Each path is a new rotation, seen through one point. The rows after it are directions, each followed by how far the rotation turns it, in degrees a step (0 if it stays put).
Each turn is a multiple of 5 degrees from 10 to 175, or 0.
Each row of a path follows its step; steps can be skipped.

step 0: [-15  -5 -15   4   5   8  24  -3  27  -8  15 -15 -18  -6 -10   6 -27  -2
  11   9   8  -5  -9  -7 -11   5 -18]
step 1: [-18  15   0   5   7 -18  -4 -22  15   5  11   9  -1 -12 -22   0  11   4
 -22   7   6  -4 -22 -12   2   5 -27]
step 2: [ -4  39  13   5  -4  -7  -1  -2 -22   9  10  -7 -11  16 -27  14   5 -13
   2   0  -8   3  -8  16   0   9  -6]
step 3: [ 13  24 -16   4  19 -15   7  -8  -2  -8   6   0 -21  -6   5  29   8   8
  12  -6 -17  -8   8  11   3 -21  13]
step 4: [ 12  -2 -23  19   5 -11  14  14  -2 -30  15  16  -8  -4   1 -17  13   0
   4  -6  10  -4   2  18 -15 -10 -15]
step 5: [-17  -5   8   7   3  -9  -5 -13  18  -9   2  14  11  27 -19  -9  13  14
  -6 -10   8   4  18  16 -28 -11   4]
step 6: [-14  15  12  12  -1  38  -3   4   9 -13  -1 -15   9   0 -18   3  13  -9
  -3   2  10  -7   6   9   1 -24  19]
step 7: [ 15   3  -1 -16  11  -2  -7   1  22  -3  15  -1   3 -20 -10 -15  16 -15
  -7  18  -6  12  10  12  24  -6  24]
step 8: [  5 -25   0  14  -4 -16   8  11  11   9  29 -25  -9   7  -1  -8  -5 -23
  -4 -14   3   0   3  17   5  13  15]
[  6  -9   7  -6   1   3   3  -1 -10   6 -10   6   6   0  11   2  -4  -5
  -2   6  -1  -3  -2  -4  -5  -2  -4]  0
[-5 13  2  4  7 -6  2 -2 -3  2 -1 -6 -8  0  9 -3  1  3  3  4 -5  6 -9 -4
 -8  2 -6]  35
[  7   5 -11  -3  -3   2   3  -3   4   1   1  -6   1  -3  11   3   2   1
  -2   9   5  -5   7   9  -4  10   2]  90
[ -8   4  -3   2   1   2  -3  -6 -11   0  -6  -9  15  -2 -10   0   4   2
  -3   6  -4   0   3   0   2   2   0]  85
[  0   6   5   5 -14   6  -9  -5  -1   7   1   6   0   5   0   3   2   4
  -6  -3   2  -2  -8   2  -7   2   5]  95
[  5  -4  -7  -6  -4   6   1   0   0  10  -7  -7  -7  -3  -6   2   8   4
   8   1   1   7  -4   4  -1 -10  -2]  100

step 0: [ -1 -13  15  -5   5   1   1 -13 -15 -17  -8   5  17  12   4   0 -29  27
   3 -11  20  -8  12  -1 -23  13 -15]
step 1: [ -1  30   9  -8  20   3 -13 -15  -6  20 -18  -2   3  -7  -5  -9 -24  17
  13 -13 -25 -16   4   3  -5   3  13]
step 2: [  7   7   1 -22 -12  -9  -6   7  26   9 -19  12  -2  -1  18   4 -23 -11
   4 -29  -3   9 -14   3 -19  11 -13]
step 3: [ 13  -9  20  -3   0 -21   1 -12 -10  10   9  -7  18  16  11  22 -26  -5
 -22 -19  -1 -18  -9  -9   2   4  10]
step 4: [  6   4   3   1 -15  17 -14  -9 -19  -7  -5  -8 -12   7 -19  12 -12   9
   9 -24 -11 -24   3 -15 -22  23 -13]
step 5: [ 23  25 -18 -15  -2  -7   4   5   5   8 -13 -14   6 -12   8   8 -22  22
   6  -4   7 -25   0   6 -24 -15   0]
step 6: [ 11  12  32  -9  -9 -13 -14 -11  11   4   9  12   3  17  21  -6   6  14
  12 -20   5 -18 -19  18 -10   4  -5]
step 7: [ -1   0   3  25  -6  -1 -21 -13   3  25 -21 -10   8  -5   8  23   4 -13
 -12 -26  -7 -25  -4   0  -7   1  -1]
step 8: [ 29 -19  10 -10 -10   6 -19   9   3  -5   8 -28  -5  -4 -10  17 -11 -10
   9 -11   9  -3  -6   4 -32  -1   3]
[ -7  -2   6  -1  -2   8   1  11  -1  -1   6  -3   3 -10  -1   1  -3   5
   2  -2  -6  -3  13   0  -7  -1   6]  95
[  3   5  -6   7   6  -2   3  -5   4  -2   2  -4  13  -2   0   7 -10  -6
  -2   4   0  -4   7   8   6  -7  -1]  160
[  4   5   1  -1   7  -3   5  -5   9  -1  -3  11  -2  -5  -3 -13   3   6
   3   0   0  -8   5   0  -4  -5   0]  80

step 0: [  1  10  -7  -1  25  17  13   3  27   5 -41  -5  -1   1  13  14   4   6
  -4  13 -12  -3  -8  19  -6 -12  13]
step 1: [  7 -11 -17  -8  41  28  13  -7   4  25   2   6  -6   0  -9  -1 -11 -13
  -9   4 -10 -18  -7   3 -15   8   9]
step 2: [-12  35   2 -21  29  19   7 -14  10   8   3  18   1   3 -11   1  12   9
  14  -6 -26  -5  -7   7   5  -3  -9]
step 3: [ 10  -4   1   2  13  18   7 -20 -11  13  -9   1  14  -3   7  22  20   4
 -12   4 -36   4  -9  29   1  18  -3]
step 4: [-22  10 -20  -8  26  -1   5   0 -14  18  21   3  -8   7   9  23  12  19
 -22   7  -9 -12   2  20 -11  -2  13]
step 5: [-27  -1  12   1  33   4  15  20  11   3   9   2   9   0   9  32  -1  -6
  -5   7 -30   1  -4  -5  16   8   1]
step 6: [  3 -14   1 -10  35  11  -4  -1 -13   5   6   0  -4 -24 -12  21  18   8
  -5 -14 -15  18  11  -1  14   1  29]
step 7: [ -2   5  12  -3  30   3  -1   4 -14  -4  -5 -19 -16  29  -5  17   0  27
  -5 -17 -27  -5  21   0   5   0  -2]
step 8: [  6  -8 -13   2   7  14  -1   1   2  -2 -19  -2 -18   8  12  41   6  -5
 -11  -1 -27  -3  -4  -6  13 -29  10]
[  0  -1   5   0   4  -2   4  -2  -2   7  10   4  -7  14   0  -4  -2   7
   1  -1   8 -10  -1  -2   5   0   0]  130
[-10   3   0   4   0  -6   5  -4  -6   3  10   3   8  -5  -1  -4   9  -4
  -7   3  -1   0  -2   9   5   3  -8]  40
[ -3   0   4  -7   5  -3  -1   5   8   7   3   6  -7  -6  -9   3   1 -14
   4  -3   4   1  -1  -7   1   8  -1]  90

step 0: [ 21 -25  -4   0   5  11  -9   3  30  -6   1  31 -26  19  -5 -19   8  -1
  -1   5  -7  18  -6  18   4   5 -12]
step 1: [ -7  -3   1 -37  17  40  13  15  13   4   5   1  -3  26  17  -6   5  -5
 -12  -8  15   9   6  -2 -13   8   5]
step 2: [ -1  11   8 -12   3 -14   9  -5   5   8   3   4   0  15 -16   6  -4 -35
   1 -19   3  30  11  -8  -7  39   6]
step 3: [ 21  16  -6 -10 -23  -4  20  -4  25 -20 -13  16  11  20 -11 -15 -16   8
  16  11  11   5 -12   3   1  25  -3]
step 4: [ 27  25   6 -26  -1  21   1  11 -22  -1  -5  -5  -8  14   6  -3 -12   2
  -3  25   7  17  -6 -21  21   3 -11]
step 5: [  7  19   2   0 -29  -7  -4   8  -3  33  10   8  -3  13   1 -18  14 -29
  14   0  -2  22 -10 -23  -9 -12 -11]
step 6: [ -8  12 -16  -7  -5   1  18   2  15  -5   2  -5  -8   2 -16 -21  42   8
   5  19 -14  -3 -24 -18 -10  16  -9]
step 7: [ 22  22   0   4   8  24  -1   7 -24 -11  27   3  -5  21  -8  -3  28   0
   4 -16 -13 -11  -6   4  16  19   2]
step 8: [ 18  -1 -21  18 -12   8 -16  -9  -3  -1  13  21 -11  27   1  -8  10 -33
 -14  15   9 -12  10  -4 -19   6  17]
[  2  -2  -6   6   1 -10  -5  -3  -1   5   6  11  -1   5  -6  -1  -4  -2
   6 -10  -2   4   7  -6   7  -4  -3]  135
[  1   4  -2  -5   6   9   3  -6  -5  -5  -3   2  -7   0   1  -6  -2  15
  -2 -10   3  -3   0  -3   2  -3  -7]  120
[  1  -6   3  -6  -3  -6  -4   7  -5   3   0   4  -1  -2   5  -2  15   9
   1   2 -11   5  -2   1  -1  -6  -5]  55

step 0: [-17   4 -21 -16   8 -13  19  24  16  12   2  -3  -4 -14  12   5   8   1
  16  20  -9 -26   3  -7   5 -10   9]
step 1: [-15  -8 -23 -12   1  21   6   8   5  31   4  -9 -15 -15   5  -5 -10 -21
  -7  -6  14  -7 -20  -5 -15  -5  -9]
step 2: [  8  -3   1 -18  11  25   7   0  13  15  -5   6   0   8  -9   3 -25  -7
   5  10  -7  15  17 -30 -20  11 -11]
step 3: [ -6  -8  11 -30   8  11  12  18  -5   1 -10   7  15   6  16   1   3   1
  12   6  -8 -10  18 -11 -11  -9  37]
step 4: [ -6  15   4 -35   3  12  17  -1 -14   3   3 -24 -19   0  22   0 -17  -5
  -7  -7  23 -13  -5  13   5  -6   8]
step 5: [ -5  16   8 -23   7 -21  -5  -8   2  16  22  -5 -10   7  16  -2 -23 -15
   6  18  -3   5  12  -7 -15   8 -25]
step 6: [-12 -20   5  -8  22  -5 -15   1  -2   7  18   5   7  16  16 -10   4 -13
   9   1 -14 -24  -2 -19 -20  19  14]
step 7: [  0  -9  -1  -5  22  17   9 -12  16  -7   3 -29  -2  15  13   2 -16  -7
  -3 -11   5 -18 -15 -21  23  -3  16]
step 8: [-15   9   4 -10  -3 -17  -4  -4  21   7   7 -31   2 -15   4  -4 -25  -3
  -7   3  -5  11  20 -24   1 -22   7]
[-3  6 -3  0 -3 -6  7  2  2 -1 10 -3 -3  4 -2  5  6 -5  2  6 -3 -9 -4 11
 -7  6 -7]  70
[ -4   0   8 -10   6  -8   3  -1  -7  -6   1   8  -8   4  -2   4   2   9
   2  -4   3   5  -5   1  -3 -10  -4]  60
[ -2   6  -7   7  -4  -8  -4   1 -12   5  -2  -1  -8  -2   0  -2  -4  -8
  -3   6  10  -1   3  -5  -2  -9  -3]  95
[  5  -3   7   2  -1 -11   3 -13  -5   9  -3  -7   0   9   5  -7  -1   2
   1  -1  -4  -2  -2   2   2   3   4]  35
[ -8   0   8  -6  -3   2   3  -8   1   0  -3  -6   4  -1 -12  -1   1  -7
  -4   3   5   4   2  -3   8   4 -11]  120

step 0: [  0   3  -5   4  -4  -4  35   9  20 -12   4 -13 -19 -15  12   3  -7  -9
  -3 -20  -7  -3 -14  -6  20  22   0]
step 1: [ -1  12  -2  13 -22 -11  13 -16  14   2  27   3  12  10 -15   6  13  -8
  25 -13  -9   9   3  15   4  21  -5]
step 2: [ -1  -3  -5  12  18   3  26  -8   4 -17   7  17 -11   6  -9 -17  -2 -17
   4 -15   8  -9   5  -6  34  11   5]
step 3: [ -7  17  -4  11 -16 -11  17  -2  -5  -2   3   0   5  -6  14   7 -23 -21
  29 -17 -24   5  -2  -6   7  10   4]
step 4: [  2   8  -4  -6  -7 -14  13   6   9  -4   1  23  -9  12   0   4  24  10
  19  -9  -3   0  -5  -6  34  26  -4]
step 5: [-10 -10  -2  27  -7  -5   8 -11  -7 -31  13  28   8   5   9   0  -7 -13
  21  -4   3  15  10   1   6   0   9]
step 6: [ 11   2  -4  -5  18  -9  12  11  -8  -6   1   7  -4   0  14  -6 -11  -7
  23  -3 -11  12  -1 -33  19  27 -13]
step 7: [  4   1  12   9 -24 -22   2  -8  16 -27   4  15   7   3  19   2   0  17
  15 -12 -11   8 -22   1   6  13  -1]
step 8: [ 14  -1   9  14   8   0   9  10  -5 -12  11  22  12   3  -2 -17   0   9
  16   4  15  20  22   1  17  23 -18]
[ -6  11  -2   8   8  11  -1  -5 -10  -6   0  -4  -9  -6   4  -2  -1   2
   2   2  -3   0   0  -3  -1  -1  -7]  115
[ 1  8  0  3 -9 -2 -9  0  3  0  0 -1 -9  9 -8  7  2  9 -3 -3 -3  8 -8  1
  2  4 -2]  115
[ 2  9 -5 -4  5 -8  0  4  5  1 -3 -5  3 -4 10  3  8  1  4  4 -9 -6 -8  6
 -4  6  2]  115

step 0: [ -9   1  15 -11  -2   4 -11   2  43  19   7  -3  10  29  14   8   2   3
 -14   8 -10  19 -14  -3 -12   1  11]
step 1: [ 14   2 -12 -20 -21 -17   3  18   5 -19   6  13  12  -6  30  27   7  -4
   0 -14   5  -9 -17  -6 -13   3  14]
step 2: [  2  30 -16   3  19   0   5   7  -3 -12  -4  24   0  21  11  17  -2  19
 -17 -10 -16  -1   4  13  -3  -5 -32]
step 3: [ -9 -16  -8   6   8   6  -6  15   5  20  -1 -20   4  14   5  13   2   5
 -11 -10 -21  19 -25  15 -18  33  -3]
step 4: [  8   3   4 -33  10  11 -11  28 -15 -10   2   7  -9  -5   5  32  15  -6
 -13   1  18   9  -1   4   2  14  20]
step 5: [ 16  19  -9 -13  -1   4  -9  -7   1   2  25   6  20  29  -4   8 -15  17
 -36   8   1  13   6  -3  -3  -8  -8]
step 6: [ 18  -7 -18 -13  -5  -5  19 -16   0   1  14 -22   4   2  17   4  10  12
  -5 -19  -1   1 -26  -8 -17  32  -9]
step 7: [ 18  22   0 -10  27   6   9   4   2  -6 -13  19 -28   2   4  14  27  10
   2  13  15  17  -6  10 -14  10  -3]
step 8: [ 12   7 -25  -4   3  11 -13  -1  27  33   0  -2  12  19   0  15 -11  -5
  -9   6  -6  24  -3   5 -15 -11  18]
[ -4   9 -12  -4   6   2  -1  -3   4   5   9  -6   5  -3  -5   1   2  -2
   1  -2  -9  -4   7   2   5  -6  -5]  120
[  3   5   0   8   2   8  -8  -4  -2   6  -1  -1  -6   9  10  -5 -11   6
  -2  -4  -2   3   4  -3   4  -4   1]  130
[  3  -1  -1  -2  -2  -4  11  -3  -7  -4  -1   0   6  -3   1   2 -13  -2
  -7  -7   2  -2   3  -4  -7  -8  -9]  95
[-1 -1 -9 -6 -7 -2  2  4 -9 12 -9 -1  2 -1  8 -7  5 -5 -4  3 -2 -5 -1 -6
  3  4  2]  140
[ -6   1  -4   0  -7  -1   2  -1   4   5   0  -2  -3   4 -11   1 -10   1
  -2  -1   1   1 -19  -1   6  -1   0]  135
[  3  -8   4 -12  -3  -1 -11   0   7  -2   5   4   9   0   3  -4  -1  -2
  -5  -2   6   1  -1  -2  10  -7   0]  85

step 0: [  3   3 -11  -9  21  -8  30  22  29  -3 -11   4  -8  -8 -12  -1  -6  14
   9  -7   7   8   0 -10  -2 -16   5]
step 1: [-13 -20  11   6 -14  -8 -13   8  -9   5  -8 -19  -8 -14   8  -9  -1  13
 -11   4   7 -23  23 -14   0 -20  -7]
step 2: [ 11   3 -19  11 -10  21 -16 -16   7  -5  27 -18  -3  13  15   3  -8  -2
   7 -16   6  12  -9   8  -4 -13 -13]
step 3: [ -1 -30  11 -10   5  -5   4   4   3 -32   8  25   2  11  -3  19   5   3
   2 -11   1   4  -2   8 -11  14  12]
step 4: [ -3  12  -8  18  20 -16   6   1 -10  -2 -29  -7   7  -3   1  14   7  16
  28   4  14 -10  -1 -12  -2  -3  -1]
step 5: [ 14  -2  14 -12  -5   2   4  -2   3  21  -8 -32 -10  11  -7  -5 -13   8
  -4 -14 -14 -16  20  18  -8  -6   3]
step 6: [ -1  -4   9  19 -35   8  -6   5  28   5  14   7  13  -9   0  12  11  -8
   1  -7  10  -2 -13   6   7 -12  12]
step 7: [ 14 -18  -6 -13  12   7 -11   2  -1   0  -7  12  16   9  -7  14  18   0
  -4 -11  14  18  11 -25   1  14 -25]
step 8: [-23  -2   4   9  12 -17 -11   4  -8   7  -6 -10  -6   8  11  -1  -9  -6
  26  -9  -8 -17  -3  10   4  32  -7]
[-3  7 -5 -2 -6 -2  3  7  0 -2 10  1  5 11 -2  6 -5 -6 -3 -5 -1  3  2  0
  0 -3 14]  110
[  3  -9  -5  -5   5   8   2   2   4   4  -2   3   2  11   8  -2   6   5
  -2   7 -10  -3   7   1   4  -1   4]  160
[ -5   5   7  11   6  -3   3  -1  -2   5  -3   7  -7   8   3 -10   1   3
  -1 -10   3   1   9  -3   1  -2   2]  95
[  2  -2  -3  -2  -3   1   4  -5   2 -11  -4   2   4   0   1  -5  15  -1
  -5 -11   1   6  -7  -1   3   6   3]  95
[  5  -2  -6   6   4  -5 -10   2  -3  -3   0  11   4   2   5   3  -8   5
  -2   0   0   7  -1   6  -3  13  -2]  80

step 0: [-22  16 -27 -11   0   7   6  -3  20  28  -1  -4   4  14 -11  30  -8  19
   1   1   2  11 -14   5   8  -2 -10]
step 1: [-12  -3 -15   6  27   1   7   3  19  13 -29 -10 -14 -14   6   4 -13   7
  24  -1   3 -18 -25  10   4  13   0]
step 2: [ 12   7  12 -16  19   7 -12   2   4   8 -20 -10 -13   4 -23   4  -5  -1
  15  26  -6  -8 -22  16 -22 -15  18]
step 3: [ -6 -20   3  -7   9 -22 -10  -8  -1   2  -7   7   2  -9  -9  -3  -6 -31
  19   7  -2  28 -25  -5  -1 -18  23]
step 4: [ 20  -7  16 -10  13 -10  23 -16   9   0  -8  18  -6 -13  13   7 -15 -17
 -21  -3  -1  26  -7   1 -21 -16  -7]
step 5: [ -3  -6   7  11  29  16 -11 -11 -23 -15   1  27 -10   3   6   0 -16 -22
 -16  -1 -24   7   4  -5  -2  10 -16]
step 6: [ 16   2  -1  -1  13  21 -26   0  -6   9  20  34  16  -6   4  -5   2  16
  -9 -24 -11   4  -2 -10   1 -18  -6]
step 7: [  1 -23  -4 -19   6  14 -15 -10  -7   1   3   7  20 -27   2  -7   0  -3
  -8 -12  15 -20  17  13  28  -2 -16]
step 8: [ -7   3  10 -21 -13   1 -18   0   4  28  14 -10 -16  -5  10 -10  14   0
 -15  -1 -16 -14  23  28   8  -5 -13]
[  6   3   3   4  -1   2   1  -4   7   7  -4  -5   0  -8   5  -2  -1  -1
  -3   8 -11   5   2  -2   3  15  -4]  100
[ -5   1  -3   8  -2  -7  -4   3   8   9  10   3   0   0   2  -3   2   1
   4 -10  -8   7  -6  -5   5  -2   6]  130
[  1   3  -4   3   5  15   1  -3  -1   9   0  -2   4  -7  -4   2   7  -4
   6  -5   1 -12  -1  -1   0   0   5]  65
[ 3 -6 -3 -7 -8  2 -6 -4 -3  0 -1  0 15 -4 -5  3  3  5  4  6  2 10 -2 -8
  3 -1  4]  100
[  2   3   1  -2 -10   1  -6   4  -3  -6  -4  -2   6   1   9   1   6  -2
  -9 -10  -6  -4   7   5   6   2   7]  25
[ 3 -6  3  7  8 -2 -7  4  5  7 -7  0 10  8 -6 -8 -4  5 -3 -1  4 -2  5  7
  1  2  3]  70

step 0: [  2 -13  -4 -25  26   7   5  11  27 -19   4  18  16  16  13  26  10  22
   0  -7 -10   2   3   5  -3 -16 -18]
step 1: [-16  15  10  -4   7  -1 -25  14  -1 -18 -16   6 -12  17  22   9  35  -4
   4   3  21   9   2  -7   5  28  -9]
step 2: [ 16 -10 -18   1 -17  16 -10 -11   1   9 -21  45  10  -7   2   1  16   6
   5   0  26  13  21   0  -4  -6  -1]
step 3: [ -5  16   0  10 -23   8 -11  -9   4  -1  11  15   8   6   6  -4 -17   2
  39 -23   4  -3  -2  -6  13  30  26]
step 4: [  0 -16 -10   1   2  -1   2 -24  15  25  32  14  12 -22 -19  11  19  -4
   9   3 -26   8  -5 -14 -10  18  -1]
step 5: [-20  29  17 -11  12  10  18   0  12  -8   4   5 -28 -12  -9   0   3 -11
  13  -9 -33   9  20  14  -2   4   5]
step 6: [-16   0 -10   4  -3  -9  -4   1 -36  17 -21 -15  -6 -30   5  -8   7 -19
  -5   6 -15  12  22  -8 -18   7 -15]
step 7: [-19  -8 -14   0  -6  12   9  19   2   7 -16   0  18  -1  10  -6 -34   0
   8 -16 -17  -7  24   8   0 -35   7]
step 8: [-30  -1  -6   5   5   7 -21  17   5  15  18 -35  21  14  15   4  -9 -10
  -2   6   0 -20 -10 -17 -13  11 -11]
[ -7   1   6   1   8  -2   0  -6   1   1  -5 -11   3  -5  -1  -4  -3  -2
  -1 -12  -1   3  -1  -5  -6 -12  -5]  40
[  1   0  -5   6   0   0  -8  -5   6 -10  -3   9  -4   1  -2   1   5   4
  -6 -10   6  -4  -5  -9  -6   2   5]  40
[ -3  -4   1   2  -3   8   5   0   3  -2   6  -7  -3   2 -11  14  -3   7
   5  -1   0   0  -7  -1  -5   4  -7]  80
[ 3 -5 -5  3  0 -2  0 -5 -7  2 -8  1 -9  7 -5  4 -9 -7  5 -3  6 -3 11 -4
  4  1 -5]  85
[  8   8   3  -4   0   6  -3   1   7 -14   1  -6  -1   1   3  -5  -9   0
   9   5  -2  -1   7  -5  -3   1   1]  155
[  5  -2   5  -7  -2  -6 -11  -7   7   1  -8  -3   5  -1   0   5   5   3
   7  -2   6  -5  -2  11   4   1  -4]  35
